Rotation paths and how fast each direction turns (degrees per step)
Each turn is a multiple of 5 degrees from 10 to 175, or 0.
Each row of a path follows its step; steps can be skipped.

step 2: -2	-11	-1	-14	-6	8	-7	16	12	-7	26	-21	14	5	-10	-4	-17	19	-5	-6	-10	5	-11	18	5	11	-4	4	-8	16	5	0	25	7	2	5	-7	-11	7	-9	8	3	0	22	4	-15	-3	4	-10	2	-7	6
step 7: 10	-3	-6	-20	9	-5	7	13	7	-17	19	-1	20	-19	-6	8	-4	15	0	3	1	6	-1	4	9	-12	5	11	-18	12	-15	-9	13	8	-7	-13	-2	7	14	-3	-11	6	6	9	29	-3	-17	10	2	-10	2	-1
step 8: 1	-18	9	9	2	9	-11	3	4	-5	17	19	-10	-9	-17	5	0	15	5	16	1	13	7	11	11	-2	7	-9	-19	-3	15	-20	13	3	19	6	-3	-2	19	-12	6	13	10	4	10	-7	-10	12	-18	7	-4	-10
step 16: 4	-10	18	-12	8	9	-12	-1	0	-17	4	-2	-6	0	-22	-4	-2	22	-7	4	18	8	-2	3	2	-6	7	-2	-11	-14	-12	-15	7	-16	5	15	-3	12	18	14	5	17	9	4	22	6	-18	-3	-1	7	-11	-9
step 17: -4	-10	3	-9	2	-9	-13	9	-12	2	-5	11	15	-4	-8	3	3	15	0	9	-7	3	-17	18	5	-2	21	-8	-5	-7	13	-19	5	-4	0	19	4	1	12	4	-11	0	36	-10	-19	-4	1	-7	2	6	-18	-10
step 18: -8	13	-13	-13	-13	-1	-4	-2	-1	-17	-2	7	7	-17	5	4	-15	24	-11	3	-8	-3	-9	11	15	17	1	5	16	4	2	3	19	13	4	20	3	-2	0	-17	0	4	11	18	-23	12	12	-2	7	5	5	-10
step 22: -8	-6	2	-9	13	2	-9	3	-14	-12	18	9	13	20	-1	-5	8	13	9	-2	-4	15	-8	-12	8	4	21	8	11	-12	5	-16	15	-12	-16	12	-9	-7	10	5	-5	20	11	15	-6	11	15	-3	-3	-7	-17	1
step 28: 2	11	10	-19	3	12	-10	5	-24	-2	15	-12	6	7	-5	-3	10	12	-1	5	3	11	-4	-2	4	-6	0	12	-33	3	-12	-11	27	16	-9	2	-14	-13	-4	4	-8	10	-8	21	5	-6	-8	-1	-3	1	1	-4
1	-2	5	1	-1	-3	-4	7	5	3	-2	-1	0	-4	3	-1	-1	5	-3	3	1	-5	2	2	-2	1	-2	-5	2	4	-3	-2	4	-3	1	1	2	-1	0	-2	1	0	2	1	-1	-2	2	-2	2	10	-2	1
45
-3	-1	3	-1	3	0	-1	2	-1	4	2	0	0	-2	-4	1	-2	4	2	2	-1	-3	-2	5	-1	3	0	0	-1	4	7	3	-8	-1	8	-2	-2	0	0	2	0	-5	1	1	-5	-2	1	1	-6	-2	2	2
120
3	-1	-3	-1	0	-4	1	1	1	-1	0	1	0	5	3	-3	0	0	-1	2	1	1	0	0	0	-1	2	0	6	-3	3	-3	-2	-3	2	4	-1	2	-3	-9	-6	0	-2	0	-4	0	9	-1	-5	-1	-2	-4
85
1	-1	2	3	2	1	5	4	2	1	2	0	4	3	3	1	-1	-2	4	-1	0	-3	-1	5	6	-2	1	1	-2	-7	-2	2	-3	-1	3	-2	-1	9	1	0	-5	1	5	-2	1	-2	-2	4	4	4	0	1
115
0	-4	3	1	-2	-1	-4	1	5	-4	-1	6	0	3	2	2	-4	-4	-3	1	-2	3	-5	4	1	-2	2	0	-3	4	2	4	-1	1	-5	-3	1	1	5	-4	1	-6	-4	-1	7	2	0	2	-2	2	0	-2
10
0	3	-1	2	3	1	-1	5	-2	0	5	2	-2	1	3	-1	-5	-2	-2	4	1	0	-2	-2	3	-2	0	2	3	-3	2	4	3	7	2	5	-2	1	-6	5	6	0	1	-1	3	0	3	-4	-4	4	3	0
115

step 1: -28	-1	13	5	11	7	3	2	-14	-8	-7	-9	14	3	-9	-2	9	2	-4	4	1	-1	-3	-15	-15	-15	-3	12	-11	10	13	-11	-7	-15	15	0	5	2	-23	14	0	15	-26	-5	4	-8	6	-3	-2	4	9	-5
step 2: -12	21	4	-11	6	-9	7	9	-15	-9	5	2	10	-6	-12	-15	-14	2	7	5	-4	-16	-5	-14	-11	-5	-15	7	-4	-4	-7	1	-5	8	10	-2	12	6	-2	-17	-22	2	12	-1	-18	-16	-18	-1	-18	-3	2	-3
step 9: 1	4	-14	13	3	-1	14	17	12	-5	-1	25	-15	2	2	-7	1	1	-8	14	-29	-6	16	-2	4	12	-6	-13	-13	-3	7	0	-3	5	0	4	16	13	-1	-12	4	-11	7	-16	2	-6	11	0	-16	-16	1	5
step 13: -7	1	-1	-11	-13	-9	-18	-15	2	-17	-15	5	4	-32	14	1	-10	0	13	-11	4	0	-17	-1	12	-13	-4	-4	11	-3	-14	10	0	-12	21	12	-1	8	7	-11	2	9	-1	-6	6	-11	5	-1	-16	-4	-1	0
step 20: 11	1	-7	-3	-2	5	12	21	-13	-32	-12	5	13	5	12	-5	-3	-5	27	-9	-2	-5	-2	1	-4	18	4	0	-4	1	-19	4	-7	20	7	7	11	-12	4	3	-5	8	12	-14	-8	-5	-4	-5	-6	-3	1	10
step 21: 4	22	-2	3	0	3	0	12	-7	5	-8	6	-15	11	11	-15	7	14	3	-4	14	-11	-17	-8	0	8	4	15	5	-1	5	-1	-5	12	-13	-2	0	-5	-4	38	10	6	7	1	4	-9	21	-4	5	-1	-13	11
step 22: 5	9	5	12	-11	-17	5	-18	2	-5	-11	14	-1	-11	16	3	-5	17	10	-14	-8	-4	-17	-13	-15	-13	-4	5	6	1	13	14	-4	0	-19	-12	9	-7	-11	-5	4	9	10	1	19	12	-10	-4	-1	-6	-16	-4
step 28: -12	-5	17	16	-1	14	13	-7	1	3	2	-1	-12	-1	-10	16	2	22	-14	-18	6	11	-9	-3	13	1	-1	4	14	12	-4	0	-10	9	7	-18	15	-9	-13	3	-2	-5	-9	10	0	-20	8	-9	-5	11	-10	-14
2	1	0	4	0	-3	-1	-3	4	4	0	0	3	-1	3	6	0	-4	-2	3	0	-3	0	0	0	0	1	2	1	-2	-3	0	3	0	-3	6	-2	1	4	-3	2	-5	-3	5	7	0	-4	4	4	1	3	5
40
0	-5	5	-4	0	0	-7	-2	1	-2	-1	0	2	5	0	1	2	-1	1	3	4	-3	-2	-8	-2	3	3	6	-2	1	0	-1	5	-5	-1	4	4	-2	2	-1	-1	2	1	-4	-4	-2	-2	-1	-1	1	-5	1
20
-1	-4	-1	1	0	4	-1	-1	0	-1	4	5	-2	7	-2	3	4	-2	1	-1	-2	5	-3	0	5	5	7	-3	-4	-1	-4	-2	-6	3	-2	-3	3	0	-1	-1	2	-1	-2	4	1	2	0	3	-4	0	0	2
35
4	-6	-8	-1	-1	3	1	0	-2	1	-2	-3	3	1	2	4	3	2	-5	4	-3	-5	-3	-1	5	-1	-1	1	-5	-4	1	0	-2	1	0	0	-1	2	-4	3	0	0	4	-3	-2	0	1	-5	3	-1	4	3
125
6	-1	4	-1	-3	-2	-4	2	0	-5	1	-4	-2	-4	-1	1	-2	2	-3	-1	-1	2	-5	1	-1	1	5	-1	6	-3	-1	3	-3	3	-1	6	3	-2	-3	2	5	3	3	4	0	0	2	1	4	-1	-2	0
45

step 1: -6	24	-8	-24	-9	14	-11	2	8	-6	-1	-16	9	10	13	-5	-15	6	-15	-5	-12	0	2	-4	-15	-9	-11	13	-4	4	-9	-5	7	2	-20	0	-12	-13	-6	-14	6	-18	-7	9	1	16	-2	12	-18	0	4	2
step 4: 2	13	-6	-20	6	0	-16	-2	-5	-11	6	-4	6	-3	15	-4	-6	-1	8	0	8	15	18	14	-8	3	-13	0	1	5	3	-23	3	-5	-22	2	-6	-16	0	-5	6	-26	-18	-9	-5	-2	15	-4	-4	-19	-9	-6
step 9: 0	4	4	-8	3	-5	9	-10	5	1	0	-6	12	1	26	3	-14	18	-8	10	-18	19	0	26	-4	-9	-3	6	-6	19	-12	-7	3	2	8	-5	-17	-10	-6	3	22	-18	-9	-9	6	7	8	-5	7	-17	10	-1
step 11: -4	11	-11	-7	0	13	3	0	5	-18	-3	-9	0	1	4	4	12	9	1	3	-18	9	0	17	-16	-11	-1	38	-5	3	-5	-20	-1	-3	9	15	-11	12	-8	12	2	-14	12	7	4	9	2	1	-14	-16	8	-5
step 12: 1	19	7	-11	-9	9	-2	6	12	6	-2	-23	13	3	32	15	5	10	-4	15	-12	6	-4	16	-14	5	-14	-6	4	4	-8	-10	5	-2	-11	-1	-10	4	-1	-9	11	-11	-10	12	-4	9	-5	8	-19	4	-3	-18
step 15: 6	16	-1	-28	8	0	8	4	5	-8	15	-6	5	-15	16	7	5	9	2	9	16	17	-2	22	-3	-10	-2	4	5	13	0	-12	3	-3	-10	12	-11	7	-3	-10	9	-12	-5	-12	-6	18	21	-14	-11	-10	5	-6
step 19: -3	1	-4	-15	-5	-3	10	4	19	-12	5	1	15	-16	6	6	10	1	3	-1	-5	25	10	13	16	-19	1	11	-3	5	-5	-17	-13	8	-10	7	-2	-24	0	-7	-9	-14	-9	1	11	-2	-9	7	1	-24	2	-14
step 21: 7	28	-3	-19	0	-10	4	9	-7	-15	3	-2	-5	-12	2	-7	13	6	23	-11	8	16	14	14	-17	-10	-19	11	-3	7	0	-6	2	0	1	1	-18	-11	0	-2	-11	-20	-3	1	-18	1	1	2	-1	-14	-3	-3
-1	1	-3	5	1	-3	0	1	-3	-2	1	-1	-2	3	4	0	-2	1	-1	4	0	1	-6	3	-1	-1	2	0	-3	0	-1	-2	-4	-8	2	-5	-2	0	-6	-2	-5	-3	6	2	0	-1	0	0	5	5	-2	-3
25
-2	0	1	-2	3	-1	1	2	3	0	6	3	-2	7	2	-1	0	-3	-1	3	-2	0	1	-2	-4	4	1	-7	-1	-1	3	0	3	-1	-1	5	3	3	-3	0	-4	-4	0	-1	-1	-2	-3	-7	-5	-4	1	0
35
1	-1	4	4	3	3	-3	-4	-1	1	-4	3	-2	2	3	2	3	4	2	5	-6	-1	0	3	-2	2	-1	0	0	0	-2	0	0	-5	6	0	1	6	1	6	5	3	-4	-3	1	0	0	1	-2	-3	1	-5
20
5	3	-1	0	3	2	-3	-1	0	4	2	-1	-3	-3	-2	3	3	-2	2	5	0	1	6	-2	-2	-2	4	0	-3	-3	0	9	-1	-2	0	4	-3	-5	-5	-3	-3	1	-2	0	-3	-1	4	3	1	-1	-3	-2
130
0	-4	6	4	0	1	-1	6	5	1	-1	3	2	2	2	0	-1	-3	0	5	2	5	1	0	6	1	4	-2	-2	0	-4	-3	0	5	4	-4	5	-5	-3	0	3	0	-2	3	-3	-1	2	1	2	-1	2	0
110
-3	-4	0	8	-3	-5	1	-2	-3	2	2	1	1	-4	2	-3	-1	0	-4	2	1	2	2	0	3	2	1	-3	-2	0	0	-1	-3	-1	-4	5	-2	0	4	-3	2	-4	-2	-6	6	-1	4	1	4	-5	1	-4
70
